In the data rows, 50 means zero.
Some points, one per row:
[49 23 57 34 41 55 43 46 34 22 45 54 67 69 53 43 79 44 37  0 44 34 27 45]
[49 99 51 53 99 39 65 80 58 87 34 85 66 41 63 26 79 66 53 59 55  6 57  1]
[56 97 53 43 43 53 55 51 96 25 47 61 57 30 59 37 78 45 35  9 58 62 15 33]
[51 58 54 37 25 39 38 56 38 56 51 36 43 29 67 54 50 37 51 62 53 37 49 61]
[53 86 45 63 59 41 45 42 75 41 50 27 56 40 56 57 19 36 56 62 43 67 56 31]
[71  0 60 57 99 40 27 26 41 69 46 77 67 85 61 51 40 30 55 75 58 58 70 65]
[67 80 62 30 74 53 62 58 28 53 47 93 66 90 35 50 49 33 52 99 58  0 34 53]
[56 19 58 37 49 45 43 52 45 77 52 49 56 51 47 48 50 54 54 50 58 51 70 82]
[37 76 33 35 58 64 53 53 80 40 55 64 69 19 43 45 42 33 45  5 43 58 20 55]
[53  0 65 31 63 41 48 30 45 51 47 79 49 74 39 45 73 59 57 74 54 35 61 99]
[47 78 50 72 28 50 63 53 64 58 38 81 64 87 52 45 65 55 50 79 57 84 62 87]
[46 99 52 72 67 68 65 75 88 10 30 81 69 51 51 25 83 71 39  0 43 41 21  0]
[48 20 53 68 16 35 55 59 28 52 53 54  4 19 48 49 86 21 51 23 48 27 26 36]
[48 85 30 37 79 54 63 55 63 35 43 89 58 57 53 46 86 63 46 16 48 45 16 17]
[48 42 35 50 47 53 51 42 50 51 59 26 60 54 51 50 53 50 59 41 50 65 32 36]
[32 71 37 40 12 66 58 60 39 33 68 15 39 38 49 50 60  6 55 30 34 51 30 45]
[45 49 48 42 84 48 60 58 35 81 47 45 56 99 49 55 23 67 42 91 56 45 83 57]
[50 22 41 35  4 16 40 54 63 91 66  8  0  0 48 82 29 64 61 76 57 62 82 99]
[54  0 60 65 40 60 42 51 29 59 64 23  0 49 28 51 89 47 53 41 55 24 66 65]
[49 18 40 48 22 29 48 61 27 74 54 89 35 45 51 66 78 60 60 34 60 42 47 47]
[54 85 50 51 70 57 47 56 45 62 47 69 41 43 56 46 57 66 55 46 57 75 53 61]
[43 99 57 54 23 60 56 54 27 14 51 61 55 61 52 45 78 29 22  6 31  1 44 43]
[52 99 64 49 22 52 48 42 87 30 48 15 63 42 63 53 43 14 45 93 38 87 33 32]
[24 83 41 72  0 50 55 41 74 29 72  0 49  0 41 79 12 38 60 86  2 68 50  0]
[56  0 67 30 95 43 45 53 31 64 44 65 43 86 47 51 63 40 58 99 57 50 94 77]
[43 60 43 60 89 46 50 53 30 58 49 37 39 44 49 59 28 55 58 60 55 40 54 45]
[42 44 46 55 22 57 73 53 64 48 62 24 67 55 43 60 27 52 55 65 41 36 64 88]
[42 34 62 54 58 42 43 49 80 74 70 29 63 48 56 58 60 35 54 72 52 27 39 50]
[51 27 53 35 56 38 42 56 30 63 56 29 53 26 34 57 33 63 51 63 55 53 46 82]
[52 56 44 55 67 69 44 45 50 42 60 63 63 76 49 46 45 22 58 45 49 28 18 30]
[63 11 62 38 84 39 47 52 26 57 50 74 46 64 45 53 74 19 60 62 56 16 80 60]
[55 71 45 73 35 49 20 29 34 99 46 28 25 50 34 66 15 62 59 93 56 79 97  0]
[66 47 58 68 83 40 28 41 32 43 50 66  0 46 46 49 49 31 32 86 57 76 64 29]
[50 40 57 37 72 32 55 70 27 99 31 98  3 33 41 53 75 71 52 77 60 94 73 99]
[46 61 51 48 49 47 59 56 38 63 41 81 67 55 38 49 74 63 43 47 56 41 68 54]
[55 61 53 38 20 52 32 28 28 49 58 20 46 39 51 51 47  0 53 83 50 52 82 48]
[54 73 63 53 74 47 45 48 51 80 43 52 60 54 50 53 13 53 58 91 51 39 57 99]
[49 33 64 34 49 48 57 56 38 65 48 49 57 50 53 43 71 71 56 32 58 34 68 81]
[51 40 44 39 44 48 59 57 52 41 57 54 66 16 52 52 45 63 48 24 60 60 51 35]
[46 29 62 60  0 56 54 73 26 20 60  4 43 34 59 52 76 36 43 87 32 96 30 37]
[54 10 52 58 41 42 55 99 39 80 33 95 66  0 44 38 88 73 33  0 57 75 21 83]
[75 14 46 63 99 62 28 29 29 16 63 69 36 76 35 49 32 41 53 28 59 61 57 50]
[47 59 29 67 86 61 56 55 36 38 54 75 59 54 43 35 63 72 43 25 59 57 29 57]
[48 30 47 68 58 62 42 41 52 63 44 49 65 47 50 53 52 55 56 84 58 36 51 32]
[36 61 22 63  0 44 90 79 50 50 59 79 62 41 33 44 87 73 55  0 57 55 73 53]
[39 72 43 58  5 52 61 50 47 31 57 30 64  6 52 58 44 56 50 16 30 66 53 23]
[43 11 66 66 38 45 60 61 25 79 56  9 55 47 49 66 61 65 60 69 52 75 41 46]
[26 98 38 73 13 60 71 62 43 46 38 85 69  0 54 41 45 67 46  0 49 19 41 45]
[50 78 47 56 33 48 60 55 54 51 46 49 58 50 53 48 68 67 54 32 53 43 47 45]
[37 42 38 45 37 49 72 70 42 41 46 65 62 47 50 46 86 66 48  0 55 40 24 54]
[56 65 54 58 38 54 45 29 56 40 60 47 61 51 51 52 22  2 40 56 39 52 48 27]
[47 66 43 64 91 46 48 74 41 42 33 58 57  0 65 49 58 59 26 76 58 51 59 45]
[53 33 28 64 44 66 19 38 49 40 58 10 30 42 60 47 34  1 43 78 56 56 48 30]
[52 20 22 35 38 51 38 41 45 35 67 56  2 47 51 53 60 61 52 44 58 32 22 61]
[49 83 47 51 26 51 56 65 53 22 46 98 53 39 50 45 82 61 26 19 56 31 41 52]
[30 60 62 55  0 36 79 66 30 62 46 67 42 65 37 45 62 71 48  2 58 63 53 99]
[44 76 73 55 45 46 86 74 30 18 45 27 66 36 49 47 64 69 44 81 53 14 57 41]
[63 73 88 30 99 61 31 43 36 29 37 76 54 92 55 41 75 58 56 77 59 71 62 57]
[73 42 63 61 42 51 42 52 28 52 54 78 39 60 68 50 83 35 50 71 53 41 30 57]
[47 53 48 64 37 41 58 52 27 55 38 73 67 45 49 40 88 57 58 41 56 47 34 45]
[65 79 45 44 41 59 52 40 59 53 36 68 57 35 62 49 64 39 53 59 48 26 43 51]
[54 45 53 35 80 52 44 51 24 49 41 94 53 64 41 48 73 58 50 50 58 53 51 88]
[47 53 51 56 26 47 57 48 29 50 58 86 65 39 66 45 50 57 35 25 53 38 37  2]
[48 78 44 37 13 51 56 49 34 56 43 60 63 44 55 50 37 38 45  9 55 57 59  0]
[49 21 34 55 51 52 51 44 55 56 51 50 47 49 34 45 37 67 59 22 53 78 82 41]
[54  0 51 32 87 57 40 50 45 26 48 49 36 49 56 53 26 63 34 92 56 56 46  8]
[48 56 47 56 44 52 40 45 60 50 63  5 48 48 48 62 23 55 42 36 31 80 54 52]
[74  0 52 25 39 32 23 73 31 65 47 22 55 48 38 67 29  7 55 99 54 84 70 54]
[42 39 61 66 20 30 61 75 38 46 50 12 52 47 48 53 70 54 51  6 45 55 48 27]
[52 10 55 37 79 47 61 71 29 52 52 99 54 50 51 32 86 73 42 21 57 26 38 17]
[47 99 44 43  8 54 84 52 60 61 36 96 65 94 57 34 81 72 45  3 60  0 59 99]
[54 89 14 73 19 31 49 44 80 96 43  4 48 40 64 67 28 63 58 99 44 59 57 12]
12 more points follow, each with its number after it:
[52 50 93 36 95 60 48 49 69  0 49 88 59 99 46 38 38 66 55 75 52 22 40 58] 0
[56 70 45 64 88 52 41 50 35 46 52 55 60 62 71 52 48 58 48 77 48 67 44 36] 1
[47 46 44 65 57 49 47 64 35 42 41 76 66 44 60 51 46 43 52 42 57 65 52 60] 2
[61 47 50 55 65 64 36 41 47 53 41 12 62 57 52 52 44 32 41 79 52 67 34 36] 3
[52 47 27 64 29 58 48 13 50 41 53  5 64 31 53 53 20 64 53 63 26 93 47 39] 4
[47 42 54 45 30 44 55 54 47 54 56 24 61 57 43 53 24 49 56 46 54 40 47 32] 5
[52 93 54 38 43 39 66 61 32 73 44 75 65 53 57 48 69 71 56 20 51 58 34 41] 6
[55 14 50 27 32 51 37 15 47 30 41 32 25 98 64 51 17 39 49 90 52 51 40 57] 7
[50 53 54 55 37 51 59 48 34 24 39 67 62 48 48 36 67 51 47 26 59 80 30 50] 8
[48 43 36 33 86 54 59 54 41 49 44 85 63 57 50 50 87 62 59 43 54 99 60 88] 9
[46 46 54 39 35 68 72 55 67 49 38 40 62 93 33 47 56 72 57 73 57 43 50 99] 10
[31 99 36 65 15 33 77 64 38 52 56 80 67  0 75 40 69 70 37  0 48 64 34 41] 11
Which of these numbered points is nearest to each point below, looking only along the 3 directions in which the first points spread most? Its number follows each.
[33 92 47 68  0 26 77 67 33 35 60 77 68  0 53 50 65 69 43  0 46 51 50 38] > 11
[48 99 48 71 94 61 70 68 27  0 31 99 65 52 65 21 88 71  0  0 54  0 34  1] > 6
[47 65 45 52 24 44 54 50 50 44 62 40 44 55 60 53 32 31 38 56 46 48 48 61] > 5
[50 95 41 51 42 41 58 44 65 51 55  2 44 99 54 55 20 57 55 95 59 40 66 81] > 3
[47 99 46 41 79 68 67 80 72 69 59 89 67 44 59 46 77 73 36 17 57 22 38  0] > 6
[43 68 47 69 78 50 38 36 81 62 62  7 44 48 64 70 35 46 56 99 15 27 35 37] > 3
[48 42 73 49 42 43 63 70 29 58 44 71 44 63 42 48 48 63 53 83 54 51 45 72] > 10
[37 56 40 32 38 52 57 50 48 39 43 32 54 25 50 52 38 68 58 55 58 71 81 62] > 5
[54 20 50 25 97 57 51 49 33 47 35 70 40 77 52 46 71 66 48 23 58 33 69 73] > 9
[21 91 29 71  0 31 63 74 48 40 62 52 62 28 48 80 83 61 56 12 49 43  0 17] > 11
[50 46 45 48 30 34 57 59 32 55 56 63 59 30 53 53 47 65 50 12 52 25 61 42] > 8
[53 14 63 55 99 45 26 89 35 19 43 93  0 23 51 48 88 38 25 54 58 19 56 86] > 9
[48 38 41 60 69 63 31 22 99 48 54 11 65 61 72 50 14 55 50 64 34 77 68 46] > 3
[81 78 66 30 99 81 33 51 82 42 28 87 27 99 31 19 71 57 58 99 58  0 84 99] > 0
[66 43 65 70 54 32 28 19 28 19 55 54 11 14 68 58 43  0 11 94 54  4 28 29] > 3
[34 99 35 41  0 36 52 76 28 32 72  9 49  0 58 53 81 35 14  0 40 28 16 17] > 11
[28 83 29 53  1 58 60 56 51 30 69 51 66 52 42 52 67 67 58  2 36  2 19 81] > 11
[46 63 40 33 72 49 49 54 94 77 41 92 67 49 47 45 22 68 59 38 59 73 43 66] > 2
[42 92 60 59 58 29 84 91 33 39 46 88 67 51 52 50 86 72 36 34 56 62 38 45] > 6
[49 28 34 57 27 47 52 46 44 55 47  4 43 35 59 45 61 66 58 63 61 19 35 50] > 5
[49 63 66 62 57 50 53 53 57 51 45 63 60 64 55 47 69 69 56 34 59 70 60 60] > 2
[48 99 35 56 63 46 62 63 83 38 40 90 59 39 63 46 60 68 45  0 45 24 53 34] > 6
[54 62 62 55 83 63 37 48 46 39 43 58 54 59 53 49 33 18 34 76 50 23 17 48] > 1
[42 65 49 58 62 50 52 54 50 86 46 90 48 32 46 50 52 69 54 41 57 62 46 55] > 2
[47 87 49 36 82 50 55 49 99 52 48 95 56 53 53 39 64 69 44  6 55 42 25 39] > 6
[75 93 60 29 99 73 53 41 93  6 30 99 47 99 78 35 23 70 51 30 59 29 80 48] > 0
[52 73 52 44 62 57 38 43 54 35 55 29 52 41 63 53 41  1 50 77 40 76 57 25] > 3
[56 57 67 57 68 62 41 44 71 37 43 60 64 61 55 35 30 56 42 70 50  8 48 29] > 1
[46 34 43 52 61 63 57 46 49 27 48 34 66 98 40 50 63 58 51 32 48 42 32 36] > 2
[47  0 59 47 73 52 39  0 45 36 66 16 43 86 15 51 18 62 59 79 56 99 36 99] > 7
[27 93 38 34 15 49 75 58 70 33 52 91 66 27 63 33 84 63 41  0 45 45 13 22] > 11
[39 72 21 56  0 60 76 51 87 29 67 33 66 48 51 57 59 49 39  4 19 72 37  0] > 11
[49 90 49 57 99 56 46 42 33 60 48 36 60 55 62 48 24 51 55 72 55 36 47 99] > 1
[47 71 43 37 99 47 48 50 63 65 55 86 46 20 45 47 59 65 60 80 59 72 68 33] > 1
[30 92 45 73  0 53 79 83 31  0 51  8 45 41 69 45 86  7  8  0 15 35 54 99] > 11
[49 49 48 73 39 48 36 41 79 37 57  5  0 50 54 52 19 17 58 57 45 76 52 27] > 4
[60  9 51 46 64 39 37 35 28 75 42 51  3 55 46 59 23 50 60 99 49 59 62 45] > 7
[55 65 48 73 26 39 30 48 74 68 64  4 62 32 53 66 13 32 60 45 36 72 30  7] > 4
[49 35 47 36 88 32 74 58 29 46 50 96 66 85 41 44 73 58 47 31 57  6 63 99] > 9
[49 44 45 43 70 45 44 31 43 67 51 35 40 53 42 53 55 32 59 51 58 40 70 77] > 10
[52 53 58 33 28 52 55 48 43 58 42 66 66 70 48 49 36 54 45 43 58 19 19 90] > 2
[37 78 52 27 43 61 73 53 71 28 39 83 67 58 54 39 54 69 52  0 51 58 54 55] > 6
[50 24 57 58 87 50 51 69 30 70 39 82 54 50 53 47 61 68 46 42 60 34 57 66] > 9
[55 39 66 52 86 59 58 74 37 50 29 96 64 99 52 38 87 67 18 24 60 55 62 99] > 9
[60 93 12 71  0 42 27 25 60 49 67  2 68 43 70 73 20 18 48 53  3 99 34 41] > 4
[47 51 36 65 29 25 49 57 27 70 35  1 66  0 48 67 25 58 58 86 54 41 51 16] > 4
[37 89 24 63  0 62 68 61 76 40 56 70 69 64 50 25 58 73 33  5 42  1 25 58] > 11
[47 56 37 43 33 54 51 46 48 51 51 19 49 61 50 50 41 37 57 34 51 36 41 62] > 5
[54  0 49 36 99 60 82 71 29 27 49 54 55 34 56 41 85 63 23 27 55  0 43 60] > 9
[50 40 43 61 43 53 52 74 59 34 46 70 38 69 61 36 23 67 19 47 46 45 54 34] > 2
[62  0 69 56 80 51 40 32 32 49 57 24 28 59 51 54 66 58 56 93 52 77 57 54] > 7
[49 56 50 62 60 51 56 67 35 45 48 94 60 57 51 47 72 33 26 55 48 77 34 51] > 2
[36 58 44 58 23 42 53 55 31 50 43 55 59 42 49 48 80 63 43 37 45 30 64 40] > 8
[59 99 55 32 87 43 50 36 41 80 43 59 17 75 82 45 23 61 47 53 57 78 87 42] > 1
[54 49 43 60 51 51 51 42 59 48 45 40 65 68 57 53 40 48 54 99 47 60 46 39] > 3
[48 99 41 71 51 48 63 60 33 30 35 97 64 42 62 38 78 65 39 16 43 16 14 38] > 6
[48 50 48 56 37 36 47 49 29 52 55 29 25 41 52 61 54 44 53 56 50 68 49 33] > 5
[51 83 47 35 74 54 60 50 42 61 53 28 66 87 58 53 21 72 60 51 54 28 53 54] > 1
[48 25 56 33 74 49 49 55 52 69 45 98 64 34 44 37 23 71 52 10 58 41 64 99] > 9
[41 46 38 57 42 47 44 50 31 52 57 10 47 48 48 55 51 49 61 52 56 58 54 21] > 5
[44 31 55 46 12 27 32 66 28 41 54  5 25  0 46 56 39  0 31 63 41 84 24  6] > 4
[35 47 52 45 13 62 48 57 39 44 61 25 51 75 42 51 56 44 58 42 39 98 39 66] > 5
[52 25 38 46  3 37 32 46 60 43 62  5 47 50 51 69 30 15 54 88 32 14 74 32] > 4
[56 50 64 65 37 52 49 44 34 25 49  7 43 99 60 54 37  9 54 99 46 39 23 61] > 3
[68 77 63 58 99 60 49 49 27 45 44 92 65 50 51 44 74 40 48 66 60 18 28 16] > 0
[53  0 89 27 99 48 65 53 30 99 23 99 68 79 45 28 37 73 61 34 59 24 99 68] > 9
[50 43 42 46 16 43 62 57 41 38 57 26 53 48 30 51 47 61 43 47 55 34 71 42] > 5
[34 82 52 44 84 48 92 70 30 88 40 80 57 55 48 44 78 71 51  0 59 53 30 33] > 6
[58 53 49 49 99 37 41 48 66 54 55  0 24 31 30 59 27 39 54 92 52 76 18 25] > 3
[49 32 60 50 10 48 76 92 40 35 39 87 56  0 51 35 87 67 21  0 49  0 33  7] > 11
[35 63 49 51 39 41 59 62 40 40 64 62 53 51 64 50 62 53 47 23 47 42 23 68] > 8
[42 99 21 31 13 66 41 47 62 33 53 87 57 31 72 40 38 52 31  0 39 70  4 13] > 11
[50  0 48 54 63 62 59 32 80 56 44 23 51 99 48 21 82  0 61 60 60 10 73 71] > 10
[37 78 36 49 67 42 50 53 35 74 47 50 54 27 45 52 81 71 60 43 54 50 66 70] > 2
[69  0 56 40 98 34 49 46 45 18 41 98  8 54 44 42 88 43 53 64 56 24 41 70] > 9
[50 11 73 59 41 44 50 54 28 63 44 72 60 52 62 58 53 67 38 50 55 84 63 44] > 10
[52 17 60 42 53 59 63 61 62 60 39 54 66 57 45 57 47 56 47 60 59 42 33 80] > 10
[59 49 49 54 67 62 50 43 59 33 52 47 60 57 63 50 68  0 22 58 55 35 43 17] > 1
[47 99 54 42  7 65 71 76 35 28 32 62 60 51 62 42 68 71 18  6 57  3 43  0] > 11
[76 14 51 28 99 57 50 35 57 84 33 93 39 99 46 34 84 70 56 63 59 51 46 14] > 0
[60 13 54 43 79 45 39 30 46 63 48 34 13 57 42 51 30 48 53 99 53 61 60 71] > 7
[62 65 51 42 97 49 31 14 48 29 41 67 16 41 53 51 27 51 30 83 55 68 12 39] > 1
[60 64 61 34  0 42 50 65 36 26 47 47 45 56 56 45 77 18 39 42 50 25 39 67] > 8
[26 46  9 70  0 46 51 43 99 85 79 10 58  0 63 80 11 45 58  9 45 99 75  0] > 4
[54  0 54 30 49 40 34 35 46 48 61 41 31 47 40 48 56 48 60 49 56 58 52 88] > 10
[38 33 41 55 26 57 44 51 46 41 51 67 64 42 54 52 75 47 41 28 53 63 53 45] > 8
[59 16 50 38 55 53 46 50 46 69 41 84 57 47 40 48 36 60 54 60 61 50 65 56] > 10
[49 55 47 48 60 43 50 71 30 51 51 88 62  0 62 50 41 48 56 53 59 10 58 47] > 2
[43 71 41 29 89 54 41  0 99 32 65 10 49 46 48 63 14 37 60 99 44 99 75 38] > 3
[44 95 59 39 33 51 64 78 30 23 41 87 64 48 67 50 62 55 47 45 48  5 35 46] > 6
[20 99 28 70  0 44 79 57 59 38 82 43 67  0 32 71 14 70 60  0 36 88 72 13] > 11
[73 41 68 33 99 47 59 50 85 70 35 69 44 99 39 50 19 72 60 64 61 23 55 61] > 0
[37 68 40 36 59 41 81 87 59 67 46 77 68 48 52 41 49 73 52  0 47 20 51 46] > 6
[50  0 55 28 59 64 39 34 64 54 48 72 14 61 46 50 44 71 58 62 59 45 48 53] > 10
[55 41 59 62 57 43 44 49 30 20 56 64 41 30 57 52 75  9 56 46 46 53 46 51] > 2
[41 99 52 70 24 55 62 55 86 31 46 89 66 32 61 45 46 37 49  6 38 83 31  0] > 11
[50 85 41 60 93 41 44 52 64 77 41 91 35 48 53 51 21 67 51 43 57 84 61 36] > 1
[51 43 47 61 55 64 68 55 29 46 47 81 56 56 57 51 34 52 36 40 55 66 56 67] > 2
[48 31 50 55 62 36 47 46 34 68 51 26 46 56 54 61 22 23 58 81 51 79 63 86] > 7
[49 65 16 66  0 57 59 50 77 72 60 65 54 44 74 56 85 73 34 21 50  9 37 27] > 11
[42 99 46 54 36 48 65 61 61  0 46 12 65 30 67 52 51 43 26 27 22 25 25  0] > 11
[49 78 52 28 43 60 61 62 62 14 37 91 67 76 54 29 68 68 18  2 44 48 18 43] > 6
[36 90 15 27 65 66 76 59 99  0 20 99 66 99 19 18 78 73 43 23 59 12  0 45] > 6
[33 78 40 57 21 58 44 42 61 41 65  3 50 43 58 63 42 50 50 68 37 71 41 37] > 4
[44 56 56 65 77 46 48 54 39 58 56 28 68 30 48 54 36 38 51 73 30 60 51 61] > 3
[47 49 54 36 58 48 56 58 45 68 48 59 58 44 44 50 33 63 60 30 56 65 51 45] > 2
[60 62 23 27 99 47 41 12 81 37 55 81 34 99 52 43 79 54 53 66 53 80 81 49] > 0
[48 99 49 35  7 67 60 43 54  0 49 77 59 59 48 43 45 62 29  8 41 33 32 36] > 11
[48 64 57 64 46 44 47 57 35 23 56 55 33 24 44 57 55 41 52 18 43 46 48 64] > 8
[47 80 21 67 19 56 52 47 56  9 49  9 52 53 50 47 24 48 33  0 28 35 26 32] > 11
[44 33 60 34 99 46 55 48 57 61 42 93 45 83 54 48 35 59 45 58 58 69 78 41] > 0
[67 75 50 68 19 41 39 17 65 54 57 11 63 26 55 56 55 24 53 93 34 64 70 33] > 4
[41 55 27 39 99 50 74 78 49 45 48 83 40 99 57 47 78 49 24  5 50 99 49 99] > 9
[50 24 64 31 71 48 65 59 27 20 55 49 53 75 33 44 85 68 52 52 54 18 35 65] > 9
[51 80 45 44 97 64 59 54 45 59 52 45 66 52 36 50 51 41 55 52 46 16 43 33] > 1
[53 48 58 58 68 55 62 58 44 44 51 85 62 63 52 48 76 56 43 44 58 69 42 52] > 2
[43 90 23 32 14 41 57 58 43 71 44 87 54 18 52 52 40 62 47  0 46 75 49 30] > 11
[51 99 44 64 60 48 64 67 55 52 37 72 62 46 55 40 72 46 44 34 55 26 39 42] > 6
[60 74 46 32 36 59 57 95 87 47 40 82 48 47 62 33 86 46 21 26 51  0 29 35] > 6
[50 99 65 27 58 57 54 51 67 40 36 95 67 77 73 33 79 63 35 65 59 51 69 39] > 0
[46 18 49 73 12 60 24  2 99 54 81  0 51 48 69 80 10  0 56 99 25 99 52 30] > 4
[48 32 41 30 59 65 69 36 64 69 42 95 63 99 45 19 77 73 50 19 54 53 37 72] > 9
[49 68 44 43  7 70 48 41 39 32 51 39 61 13 65 46 44 45 48 20 32 22 39 12] > 11
[52 72 30 63 11 62 49 41 76 39 53  2 67 42 74 52 17 57 44 44 34 73 54 28] > 4
[69 63 52 36 81 54 42 37 67 53 47 74 33 75 58 52 38 68 49 90 46 64 51 46] > 1
[54 42 48 67 24 50 33 49 34 14 56 11 30 46 55 58 65  0 45 90 40 78 61 23] > 4
[46 63 40 41 13 46 49 45 37 43 51 66 67 51 52 51 23 64 21 69 55 66 34 13] > 5
[65 81 67 37 34 64 29 48 53 56 47 57 18 49 50 45 77 66 44 99 52 43 60 99] > 10
[46 58 54 49  0 32 55 60 33 58 51 24 32 43 42 55 63 53 59 62 33 49 62 54] > 5
[49 72 46 56 10 54 55 62 52 29 62 51 61 45 61 51 56 59 49 38 30 28 40 62] > 8
[45 77 49 67 13 54 48 53 43 35 57 65 65 28 53 48 48 41 41 11 40 55 40 18] > 11
[70 66 72 48 66 51 62 68 35 50 26 99 65 40 55 22 86 41 10 22 58 17 34 48] > 6
[48 46 51 58 97 38 34 45 46 40 60  5 14  9 48 63 43  2 54 75 38 49 67  0] > 3
[48 77 26 74 93 44 35 48 71 51 46 10 41 27 51 57 46 29 51 73 37 60 54 11] > 3
[52 28 47 40 45 61 39 35 69 33 55 13 56 58 54 50 20 22 52 80 46 64 40 51] > 3
[54 32 69 29 99 54 51 69 31 73 32 99 37 62 46 33 69 73 57 48 58  1 46 66] > 9
[52 54 46 44 51 49 47 49 76 54 45 70 56 47 51 50 60 70 54 21 59 69 42 36] > 8
[40 99 51 28 99 45 57 48 99 87 34 95 69 54 50 47 44 72 61 17 59  2 73 12] > 0
[38 71 49 64 28 56 63 57 47 34 52 47 68 48 52 47 25 67 58  1 50 21 61 76] > 8
[47 94 47 62 54 49 64 65 28 50 44 68 65 49 57 50 64 62 61 30 52  0 48 74] > 6
[46 63 56 58 23 53 57 48 44 17 57 58 63 40 50 49 70 50 46 40 54 57 57 43] > 8
[35 99 38 74 20 43 67 54 32 44 64 21 65 32 48 62 35 70 60  4 30 94 35 64] > 11
[50 47 42 69 41 52 39 35 78 69 54 43 47 55 43 57 12 32 57 72 49 89 45 48] > 3
[52 60 54 57 41 46 43 45 40 38 49 17 29 41 54 53 62 12 51 61 41 55 40 49] > 5
[33 58 43 70  1 56 49 47 38 13 63 12 49 27 49 54 44 36 37  8 12 59 16 42] > 11
[59 86 62 37 99 47 63 57 35 62 35 99 62 32 50 39 74 68 45 38 59  4 56 50] > 0
[46 95 52 43 16 71 64 47 54 35 47 86 67 46 50 48 61 71 56 11 37 53 28  0] > 11
[42 54 35 45  0 56 63 60 93 44 59 36 61 48 55 49 26 68 27  0 41 35 61 50] > 11
[57 18 41 59 73 51 41 41 61 81 53 78 56 32 49 46 45 57 57 45 51 30 68 50] > 10
[66 23 54 35 84 64 30 27 63 69 46 96 58 82 48 40 54 43 55 22 60 47 60 66] > 9
[52 61 55 44 99 49 45 50 26 35 39 41 61 31 67 46 71 15 53 74 48  0 43 60] > 1
[57 52 54 60 96 61 43 40 70 41 62 22 63 49 49 53 21 55 57 84 50 52 69 42] > 3
[45 50 50 62 59 39 53 50 33 37 55  7 60 12 48 61 28 66 58 56 46 67 45 66] > 5
[61 61 46 51 97 55 37 47 52 21 63 34 30 46 51 53 41 52 49 42 52 22 27 42] > 1
[21 23 40 60 17 28 77 81 56 79 57 51 61 31 28 49 72 72 59 12 56 20 36 67] > 8
[53 19 63 32 80 49 49 47 29 39 51 58  0 59 38 50 62 49 52 69 59 68 55 50] > 10
[69 53 80 60 99 62 27 27 39 75 46 66 59 99 33 55 13 68 60 99 58 14 53 49] > 0
[54 71 70 37 85 50 42 51 61 63 40 93 52 58 53 53 40 65 61 95 53 47 45 72] > 0
[76 27 76 61 98 52 44 62 39 45 19 87 69 99 54 25 67 69 40 97 51 69 45 99] > 0
[53 77 51 62 68 50 44 50 36 54 50 69 54 58 68 48 33 34 59 90 37 52 23  0] > 1
[50 14 69 35 51 46 59 61 31 58 43 99 65 53 51 42 71 71 54 22 52 51 52 46] > 9
[57 61 57 32 99 53 32 20 44  9 54 42 62 65 36 50 21 26 61 85 53 34 36 74] > 1
[49 22 67 68 76 46 37 67 50 59 32 95 58 54 39 35 81 72 41 30 59 40 32 44] > 9
[45 99 52 38 81 70 76 43 99 77 32 67 69 99 76 21 14 74 49 23 58 12 29 97] > 0
[60 64 72 30 71 73 63 54 63 38 34 88 51 53 64 32 88 63 33 60 59 19 49 60] > 0
[52 84 35 69 21 49 22 39 72 31 57  3 51 13 57 60 17  8 51 99 40 17 35  0] > 4
[48 55 46 69 39 44 56 46 69 29 56 30 54 51 55 49 35 66 55 62 47 19 79 40] > 5
[49 57 49 34 72 48 60 48 46 58 53 63 67 39 49 43 43 58 50 23 48 27 57 54] > 2
[58 51 46 65 64 45 40 44 45 64 53 36 45 21 42 59 31 54 54 72 45 99 51 25] > 3
[58 30 20 67 95 42 22 24 99 84 60 26 23  6 47 70 13 39 61 80 59 71 31  5] > 3
[48 20 69 30 51 54 60 54 30 63 31 86 45 78 56 44 52 67 58 60 59 43 42 99] > 9
[52 59 39 59 58 61 38 42 88 66 54 20 43 55 51 54 38 12 54 68 37 73 59  4] > 3
[34 96 31 71 13 42 45 38 69 37 60 21 69 43 49 64 18 48 59 57 37 68 24 28] > 4
[60 19 53 49 40 70 21  9 90 34 64  0 55 52 62 55 25  0 54 79 25 99 32  0] > 4
[50 56 48 71 21 57 46 59 40 57 45 83 65 30 43 51 85 52 40 36 45 79 30 24] > 8
[29 99 40 55 28 50 99 96 29 49 51 99 69 50 60 28 81 74 38  0 46 21 19 99] > 11
